500 stands for zero in the data rows.
What is the hidden score of each row? Scores go from 0 to 30, and 15 is about the middle. The score is a weighted sum of the row's numbers plus the product of two more (or one squared), each taken from its middle value.
c(285, 606, 452, 670, 511, 340, 695, 332, 693, 386, 687, 414, 343, 479, 494, 696, 682, 420, 687) >> 12
c(713, 549, 659, 545, 414, 694, 266, 684, 289, 626, 284, 695, 692, 448, 272, 285, 454, 555, 270) >> 21
c(713, 342, 695, 418, 550, 694, 266, 659, 289, 556, 284, 695, 692, 359, 337, 285, 541, 480, 270) >> 22
c(448, 542, 522, 408, 530, 529, 642, 445, 488, 485, 514, 416, 495, 535, 533, 557, 464, 474, 536) >> 11
c(682, 701, 273, 407, 489, 288, 317, 689, 539, 609, 508, 345, 630, 267, 393, 589, 630, 269, 687) >> 17
c(564, 525, 560, 615, 280, 594, 365, 261, 543, 633, 518, 695, 400, 695, 503, 364, 386, 695, 426) >> 11
c(338, 559, 587, 577, 537, 382, 691, 283, 673, 453, 687, 444, 376, 508, 537, 638, 576, 488, 632) >> 9
c(713, 701, 396, 293, 274, 694, 266, 621, 289, 703, 284, 695, 565, 695, 272, 285, 294, 695, 270) >> 12
c(713, 358, 470, 531, 629, 564, 321, 454, 344, 577, 375, 693, 558, 695, 383, 357, 388, 610, 316) >> 20
c(297, 608, 273, 711, 423, 288, 521, 284, 693, 450, 687, 597, 281, 661, 388, 696, 678, 518, 687) >> 23
c(713, 273, 695, 293, 703, 694, 350, 571, 289, 442, 284, 695, 692, 506, 415, 285, 534, 441, 270) >> 18
c(538, 437, 665, 293, 576, 643, 424, 552, 289, 520, 474, 559, 692, 518, 429, 386, 506, 475, 410) >> 16
c(322, 273, 539, 422, 703, 526, 695, 451, 443, 274, 562, 298, 439, 598, 700, 640, 352, 456, 604) >> 10
c(551, 329, 601, 417, 668, 633, 568, 613, 383, 431, 329, 443, 646, 481, 524, 529, 500, 403, 305) >> 19
c(424, 701, 544, 293, 486, 455, 695, 500, 440, 518, 532, 337, 497, 475, 489, 611, 471, 432, 467) >> 13
c(440, 701, 664, 711, 274, 288, 472, 261, 463, 703, 687, 617, 281, 592, 272, 570, 361, 695, 687) >> 16
c(652, 473, 579, 581, 477, 546, 345, 535, 453, 553, 452, 646, 539, 471, 452, 393, 538, 525, 459) >> 14
c(672, 541, 652, 507, 407, 535, 430, 377, 290, 681, 500, 695, 373, 684, 315, 366, 290, 695, 356) >> 14
c(591, 302, 664, 293, 574, 694, 404, 674, 289, 464, 347, 511, 692, 426, 557, 305, 510, 459, 270) >> 18
c(619, 273, 569, 293, 484, 694, 695, 533, 347, 528, 294, 410, 409, 577, 700, 361, 285, 563, 423) >> 21
c(664, 437, 695, 345, 465, 694, 342, 593, 339, 571, 284, 559, 687, 458, 588, 285, 370, 550, 270) >> 12
c(377, 614, 551, 406, 532, 388, 651, 419, 562, 457, 651, 435, 477, 457, 471, 646, 659, 428, 588) >> 10
c(646, 454, 513, 468, 490, 694, 359, 615, 344, 560, 374, 542, 636, 617, 498, 336, 405, 585, 316) >> 15
c(429, 678, 370, 673, 379, 288, 507, 361, 563, 565, 687, 604, 392, 644, 374, 591, 524, 604, 661) >> 11
c(620, 587, 516, 601, 274, 694, 586, 435, 499, 578, 313, 566, 404, 613, 557, 349, 285, 669, 402) >> 15
c(331, 615, 574, 425, 592, 367, 666, 519, 585, 452, 651, 343, 493, 397, 498, 696, 654, 357, 546) >> 12
c(332, 433, 273, 642, 664, 288, 570, 689, 648, 274, 605, 348, 567, 346, 606, 696, 706, 266, 687) >> 16
c(713, 273, 695, 293, 703, 694, 297, 602, 289, 473, 284, 642, 692, 409, 339, 285, 547, 483, 270) >> 15
c(602, 273, 523, 344, 635, 694, 357, 575, 289, 466, 300, 579, 692, 615, 525, 285, 465, 526, 270) >> 20
c(524, 679, 350, 711, 335, 288, 395, 338, 613, 659, 687, 658, 281, 656, 336, 556, 559, 656, 687) >> 10
c(397, 701, 592, 654, 274, 314, 570, 261, 465, 662, 687, 682, 281, 695, 272, 536, 383, 695, 584) >> 14
c(676, 355, 273, 470, 448, 604, 602, 519, 322, 599, 468, 464, 378, 695, 700, 332, 285, 636, 658) >> 19
c(352, 357, 695, 518, 558, 694, 647, 434, 468, 274, 424, 489, 633, 477, 625, 468, 501, 462, 329) >> 16
c(388, 388, 574, 293, 686, 431, 649, 645, 634, 414, 572, 267, 631, 267, 700, 672, 688, 273, 594) >> 12
c(369, 608, 337, 463, 670, 288, 524, 689, 616, 440, 687, 332, 566, 369, 458, 696, 706, 280, 687) >> 16
c(558, 457, 479, 483, 599, 694, 393, 503, 289, 458, 437, 540, 654, 695, 423, 285, 423, 538, 319) >> 19
c(340, 566, 666, 293, 489, 494, 549, 394, 442, 588, 631, 421, 510, 496, 551, 614, 526, 546, 456) >> 14
c(689, 525, 695, 520, 303, 627, 498, 507, 595, 639, 284, 634, 311, 376, 518, 477, 298, 580, 377) >> 20
c(285, 364, 635, 568, 614, 533, 695, 373, 604, 274, 626, 384, 504, 443, 677, 690, 673, 420, 544) >> 15
c(713, 701, 273, 543, 274, 310, 266, 689, 453, 703, 284, 695, 281, 695, 272, 285, 285, 695, 656) >> 10
c(713, 701, 695, 350, 315, 694, 266, 450, 289, 703, 284, 695, 661, 695, 272, 285, 374, 695, 270) >> 9
c(429, 437, 441, 348, 614, 399, 695, 463, 645, 410, 586, 267, 385, 447, 670, 634, 546, 386, 687) >> 7
c(648, 701, 286, 293, 421, 288, 366, 598, 397, 703, 600, 463, 514, 615, 272, 546, 503, 510, 608) >> 8
c(315, 560, 405, 711, 441, 404, 691, 261, 693, 378, 687, 511, 292, 609, 498, 648, 576, 531, 624) >> 12
c(629, 551, 499, 338, 343, 562, 344, 556, 292, 633, 476, 666, 620, 628, 423, 354, 345, 611, 397) >> 12
c(511, 621, 626, 383, 441, 522, 424, 547, 389, 544, 575, 495, 648, 513, 421, 450, 470, 538, 407) >> 11
c(672, 417, 650, 433, 530, 590, 412, 535, 425, 605, 323, 599, 558, 486, 486, 421, 436, 564, 361) >> 13
c(329, 425, 273, 711, 523, 288, 548, 415, 693, 369, 687, 460, 319, 416, 605, 696, 706, 396, 687) >> 17
c(285, 273, 273, 711, 703, 288, 695, 689, 693, 274, 579, 267, 576, 267, 700, 696, 706, 266, 687) >> 22
c(534, 513, 483, 377, 663, 559, 392, 558, 351, 511, 531, 487, 692, 606, 358, 456, 553, 482, 378) >> 19
c(713, 445, 632, 344, 502, 694, 388, 583, 289, 527, 284, 555, 648, 543, 532, 285, 343, 547, 281) >> 10
c(372, 436, 695, 397, 595, 537, 546, 571, 526, 367, 528, 403, 664, 286, 631, 561, 640, 374, 378) >> 16
c(535, 293, 486, 425, 668, 492, 658, 631, 693, 339, 399, 267, 638, 267, 700, 605, 706, 266, 582) >> 15
c(628, 349, 695, 540, 523, 655, 352, 534, 423, 511, 341, 660, 685, 444, 503, 370, 612, 505, 360) >> 18
c(285, 600, 394, 598, 703, 288, 695, 643, 693, 316, 687, 267, 309, 267, 637, 696, 706, 266, 687) >> 10
c(285, 379, 666, 355, 703, 413, 695, 604, 693, 274, 512, 267, 624, 267, 645, 696, 706, 266, 534) >> 11
c(461, 490, 543, 528, 515, 501, 488, 515, 478, 546, 584, 439, 517, 510, 577, 508, 541, 488, 595) >> 14
c(713, 701, 273, 711, 274, 434, 349, 261, 572, 703, 459, 695, 281, 695, 272, 391, 285, 695, 535) >> 8
c(592, 522, 639, 578, 426, 694, 266, 658, 365, 492, 322, 609, 597, 438, 344, 360, 503, 493, 270) >> 20
c(291, 273, 695, 405, 703, 694, 695, 532, 427, 274, 468, 267, 658, 441, 700, 493, 523, 376, 407) >> 18
c(570, 330, 273, 378, 627, 486, 673, 508, 415, 536, 482, 304, 355, 695, 700, 471, 285, 572, 661) >> 9
c(589, 575, 299, 507, 483, 502, 486, 493, 421, 604, 501, 498, 368, 695, 516, 414, 343, 626, 536) >> 9
c(479, 701, 695, 711, 274, 556, 560, 261, 548, 703, 616, 695, 281, 695, 277, 406, 285, 695, 444) >> 20
c(585, 493, 585, 477, 482, 632, 488, 480, 393, 518, 523, 514, 501, 610, 532, 378, 419, 560, 524) >> 10
c(490, 548, 667, 489, 393, 414, 401, 303, 619, 640, 616, 601, 405, 459, 505, 583, 537, 622, 563) >> 11
c(605, 502, 273, 568, 274, 455, 605, 586, 417, 687, 568, 459, 281, 695, 700, 436, 285, 642, 687) >> 20
c(713, 281, 560, 293, 578, 694, 425, 651, 289, 578, 284, 596, 623, 643, 547, 285, 290, 527, 342) >> 21
c(336, 326, 362, 711, 675, 357, 629, 471, 693, 313, 623, 374, 495, 368, 630, 696, 706, 329, 664) >> 18
c(509, 451, 365, 711, 467, 423, 488, 333, 563, 527, 649, 601, 382, 695, 490, 548, 498, 610, 608) >> 14
c(500, 273, 522, 427, 703, 513, 695, 492, 472, 368, 383, 274, 480, 573, 700, 614, 536, 360, 578) >> 11
c(517, 701, 280, 711, 274, 288, 371, 261, 693, 688, 687, 695, 281, 695, 272, 561, 484, 695, 687) >> 11
c(610, 531, 542, 526, 508, 694, 375, 655, 393, 480, 284, 520, 586, 401, 435, 448, 492, 457, 286) >> 19
c(317, 499, 569, 299, 670, 304, 695, 666, 653, 363, 620, 267, 582, 267, 700, 696, 706, 266, 687) >> 6
c(339, 492, 273, 711, 463, 288, 563, 275, 693, 428, 687, 514, 281, 567, 585, 696, 706, 470, 687) >> 13
c(285, 410, 695, 648, 447, 614, 695, 261, 498, 294, 687, 586, 464, 515, 553, 581, 467, 587, 362) >> 24
c(513, 486, 348, 517, 572, 561, 266, 620, 427, 502, 483, 538, 692, 528, 447, 411, 594, 459, 393) >> 23
c(609, 589, 655, 671, 403, 602, 422, 341, 447, 575, 435, 695, 391, 525, 344, 401, 437, 605, 349) >> 16
c(399, 701, 642, 664, 375, 426, 482, 401, 463, 580, 669, 592, 369, 475, 301, 565, 516, 566, 492) >> 20
c(713, 273, 450, 297, 703, 447, 695, 416, 328, 621, 315, 415, 281, 695, 700, 494, 285, 560, 615) >> 6
c(368, 521, 519, 511, 500, 408, 660, 408, 651, 510, 644, 400, 387, 439, 661, 653, 549, 486, 657) >> 12
c(285, 273, 475, 579, 597, 621, 695, 410, 470, 274, 652, 267, 385, 612, 700, 630, 431, 466, 670) >> 18
c(444, 486, 319, 528, 582, 288, 658, 551, 693, 494, 687, 330, 343, 437, 670, 696, 581, 392, 687) >> 11
c(483, 701, 273, 642, 320, 532, 309, 689, 598, 504, 439, 446, 640, 281, 486, 495, 471, 422, 409) >> 23
c(285, 273, 695, 534, 703, 683, 695, 454, 564, 274, 522, 279, 692, 301, 700, 596, 706, 310, 406) >> 23
c(561, 414, 658, 293, 618, 669, 389, 689, 452, 472, 284, 345, 692, 267, 602, 535, 665, 308, 323) >> 18
c(446, 701, 695, 711, 274, 410, 355, 261, 464, 703, 687, 695, 281, 695, 272, 402, 285, 695, 528) >> 14
c(465, 669, 273, 475, 374, 694, 266, 689, 307, 455, 524, 504, 692, 551, 437, 313, 462, 459, 283) >> 17
c(370, 567, 273, 655, 444, 306, 664, 387, 685, 471, 687, 460, 307, 607, 470, 674, 557, 504, 663) >> 13
c(428, 513, 374, 639, 562, 399, 636, 520, 693, 439, 558, 405, 424, 392, 555, 637, 643, 386, 616) >> 15
c(474, 582, 643, 668, 416, 288, 581, 301, 693, 517, 678, 560, 340, 440, 503, 621, 611, 542, 677) >> 11
c(384, 383, 690, 293, 681, 519, 684, 598, 472, 338, 528, 329, 692, 341, 641, 598, 585, 319, 416) >> 13
c(530, 443, 633, 554, 390, 288, 311, 370, 693, 703, 635, 641, 494, 396, 606, 586, 660, 647, 587) >> 13
c(482, 511, 525, 623, 524, 642, 528, 261, 579, 517, 525, 544, 403, 638, 504, 417, 393, 649, 392) >> 12
c(387, 700, 504, 577, 389, 511, 609, 261, 555, 538, 657, 605, 281, 677, 417, 531, 402, 671, 562) >> 10
c(554, 701, 518, 547, 363, 550, 462, 480, 372, 617, 473, 554, 439, 579, 377, 436, 341, 600, 385) >> 15
c(476, 701, 376, 711, 274, 288, 363, 261, 656, 663, 687, 695, 281, 695, 272, 554, 429, 695, 687) >> 11
c(713, 431, 273, 306, 619, 585, 486, 644, 413, 584, 375, 457, 571, 641, 572, 444, 305, 520, 350) >> 10
c(475, 518, 695, 608, 459, 590, 509, 299, 566, 419, 543, 659, 531, 477, 381, 484, 534, 585, 354) >> 14
c(624, 439, 278, 293, 646, 634, 335, 639, 380, 551, 292, 483, 692, 613, 504, 407, 386, 535, 270) >> 17
c(685, 489, 536, 402, 466, 694, 332, 571, 307, 557, 336, 551, 622, 542, 479, 314, 379, 548, 283) >> 14
c(447, 407, 490, 711, 357, 384, 459, 351, 693, 495, 687, 622, 336, 432, 602, 573, 483, 602, 646) >> 19
c(604, 615, 689, 534, 329, 431, 466, 285, 463, 649, 616, 695, 342, 624, 360, 421, 329, 695, 436) >> 10
c(576, 525, 452, 596, 407, 694, 630, 562, 416, 535, 284, 427, 297, 556, 626, 421, 285, 568, 423) >> 21
c(632, 291, 523, 526, 407, 613, 419, 261, 693, 565, 401, 681, 524, 549, 583, 400, 527, 659, 436) >> 11
c(713, 701, 273, 329, 274, 471, 266, 616, 289, 703, 284, 695, 383, 695, 272, 285, 285, 695, 509) >> 7
c(329, 701, 295, 711, 358, 288, 524, 333, 645, 533, 687, 585, 296, 695, 376, 664, 587, 575, 687) >> 20
c(713, 449, 695, 504, 445, 653, 558, 633, 289, 648, 284, 645, 281, 413, 534, 419, 285, 543, 430) >> 25
c(560, 701, 589, 440, 274, 288, 376, 261, 289, 703, 687, 695, 281, 695, 272, 361, 285, 695, 517) >> 11
c(713, 701, 273, 433, 274, 532, 266, 689, 306, 703, 284, 695, 403, 605, 272, 285, 285, 695, 416) >> 13
c(614, 552, 617, 464, 456, 694, 514, 535, 320, 564, 352, 532, 483, 577, 443, 347, 285, 596, 304) >> 15
c(556, 273, 695, 293, 703, 694, 399, 599, 289, 387, 284, 550, 692, 601, 519, 285, 447, 463, 270) >> 25
c(421, 701, 273, 711, 374, 288, 384, 428, 610, 628, 687, 621, 361, 673, 275, 692, 580, 584, 687) >> 26
c(423, 701, 273, 711, 304, 587, 276, 689, 528, 446, 591, 380, 686, 489, 406, 404, 461, 487, 422) >> 18
c(677, 458, 400, 509, 593, 440, 488, 683, 500, 496, 403, 518, 602, 458, 473, 557, 459, 419, 438) >> 12
c(713, 701, 368, 552, 274, 409, 278, 573, 473, 703, 387, 606, 330, 506, 276, 363, 368, 634, 566) >> 15
c(285, 273, 695, 547, 699, 694, 695, 661, 566, 274, 442, 306, 692, 267, 700, 598, 578, 295, 455) >> 26
c(387, 701, 408, 711, 274, 288, 451, 261, 519, 658, 687, 695, 281, 695, 272, 529, 394, 695, 687) >> 16
c(627, 355, 382, 293, 623, 653, 594, 511, 308, 563, 450, 401, 524, 695, 690, 351, 285, 569, 455) >> 10
c(713, 651, 293, 579, 299, 653, 336, 456, 343, 703, 284, 695, 310, 695, 325, 285, 285, 695, 448) >> 16
c(698, 393, 357, 345, 599, 672, 398, 689, 330, 522, 284, 510, 622, 531, 522, 357, 352, 497, 270) >> 14
c(285, 363, 675, 618, 566, 569, 641, 369, 533, 302, 664, 483, 524, 476, 646, 571, 544, 483, 440) >> 17
c(618, 273, 589, 293, 703, 694, 332, 679, 289, 381, 365, 594, 692, 505, 583, 297, 521, 429, 270) >> 15
c(378, 582, 512, 478, 555, 380, 588, 507, 500, 483, 646, 449, 518, 488, 415, 640, 626, 416, 554) >> 15
c(402, 639, 353, 476, 460, 418, 656, 486, 655, 508, 513, 362, 405, 465, 476, 642, 559, 426, 594) >> 13
c(669, 413, 695, 318, 528, 694, 266, 689, 289, 439, 284, 695, 692, 307, 272, 285, 568, 426, 270) >> 18
c(325, 494, 273, 711, 627, 288, 544, 450, 693, 393, 687, 437, 355, 441, 567, 696, 706, 382, 687) >> 16
c(327, 306, 473, 325, 703, 407, 695, 689, 693, 274, 501, 267, 692, 267, 700, 696, 706, 266, 676) >> 12
c(290, 689, 307, 711, 430, 288, 454, 529, 615, 460, 687, 513, 389, 495, 359, 696, 706, 435, 687) >> 21
c(678, 701, 273, 301, 629, 313, 299, 689, 558, 699, 383, 339, 635, 329, 351, 611, 676, 314, 611) >> 8
c(643, 392, 516, 351, 561, 674, 561, 520, 346, 551, 319, 434, 544, 534, 625, 403, 346, 552, 360) >> 18
c(339, 476, 547, 312, 636, 297, 658, 581, 693, 431, 686, 267, 606, 267, 646, 696, 706, 297, 668) >> 9
c(603, 538, 546, 711, 274, 690, 374, 261, 529, 703, 467, 695, 281, 695, 443, 301, 285, 695, 412) >> 17
c(496, 558, 295, 711, 476, 288, 438, 567, 581, 540, 687, 544, 443, 489, 455, 662, 608, 443, 687) >> 16
c(564, 273, 273, 688, 703, 288, 530, 689, 693, 274, 392, 267, 626, 267, 700, 696, 706, 266, 687) >> 17
c(580, 374, 532, 293, 653, 694, 458, 574, 289, 435, 405, 466, 692, 590, 532, 354, 453, 472, 276) >> 12
c(613, 431, 642, 520, 504, 694, 270, 689, 401, 471, 284, 588, 692, 340, 381, 348, 576, 423, 270) >> 21
c(304, 373, 524, 636, 703, 416, 695, 443, 693, 274, 588, 267, 443, 286, 700, 696, 706, 281, 687) >> 15
c(416, 701, 394, 711, 274, 439, 431, 261, 504, 657, 687, 695, 281, 695, 272, 459, 354, 695, 549) >> 17
c(504, 581, 687, 404, 526, 447, 387, 617, 466, 570, 584, 497, 619, 288, 398, 535, 695, 398, 469) >> 17
c(568, 701, 559, 293, 475, 288, 409, 616, 436, 703, 658, 471, 490, 400, 339, 572, 460, 478, 563) >> 11
c(285, 273, 525, 293, 703, 362, 695, 689, 693, 274, 423, 267, 692, 267, 700, 696, 706, 266, 687) >> 14
c(412, 701, 496, 568, 336, 288, 502, 261, 454, 650, 687, 695, 334, 693, 272, 651, 519, 642, 559) >> 15
c(526, 558, 273, 711, 503, 456, 437, 593, 642, 512, 416, 506, 511, 452, 394, 543, 515, 502, 484) >> 18
c(631, 645, 611, 535, 318, 570, 591, 550, 479, 642, 342, 530, 281, 416, 528, 498, 285, 606, 438) >> 28
c(368, 701, 681, 598, 506, 478, 695, 312, 561, 453, 616, 472, 363, 486, 400, 566, 560, 488, 543) >> 11
c(323, 273, 397, 458, 703, 426, 695, 667, 693, 274, 467, 267, 665, 267, 700, 696, 706, 266, 687) >> 17
c(367, 398, 415, 711, 599, 288, 524, 406, 693, 405, 687, 441, 418, 345, 630, 696, 706, 400, 687) >> 16
c(713, 701, 273, 293, 275, 540, 266, 641, 289, 703, 284, 695, 476, 695, 272, 285, 285, 695, 337) >> 9
c(457, 497, 568, 622, 494, 425, 559, 334, 693, 477, 586, 458, 405, 464, 590, 577, 617, 521, 643) >> 9
c(422, 526, 443, 620, 592, 288, 547, 551, 693, 477, 666, 420, 472, 428, 585, 686, 706, 420, 687) >> 11
c(713, 497, 342, 394, 511, 634, 317, 682, 289, 611, 344, 627, 638, 604, 389, 332, 323, 537, 316) >> 18
c(573, 701, 317, 711, 274, 288, 266, 261, 333, 703, 687, 695, 281, 695, 272, 336, 285, 695, 687) >> 13
c(285, 273, 695, 293, 703, 544, 695, 689, 693, 274, 478, 267, 692, 267, 700, 696, 706, 266, 458) >> 17
c(563, 590, 600, 660, 449, 600, 266, 595, 408, 494, 424, 695, 653, 385, 272, 442, 626, 484, 310) >> 21
c(391, 273, 603, 359, 703, 553, 695, 680, 678, 274, 376, 267, 692, 267, 700, 691, 706, 266, 504) >> 15
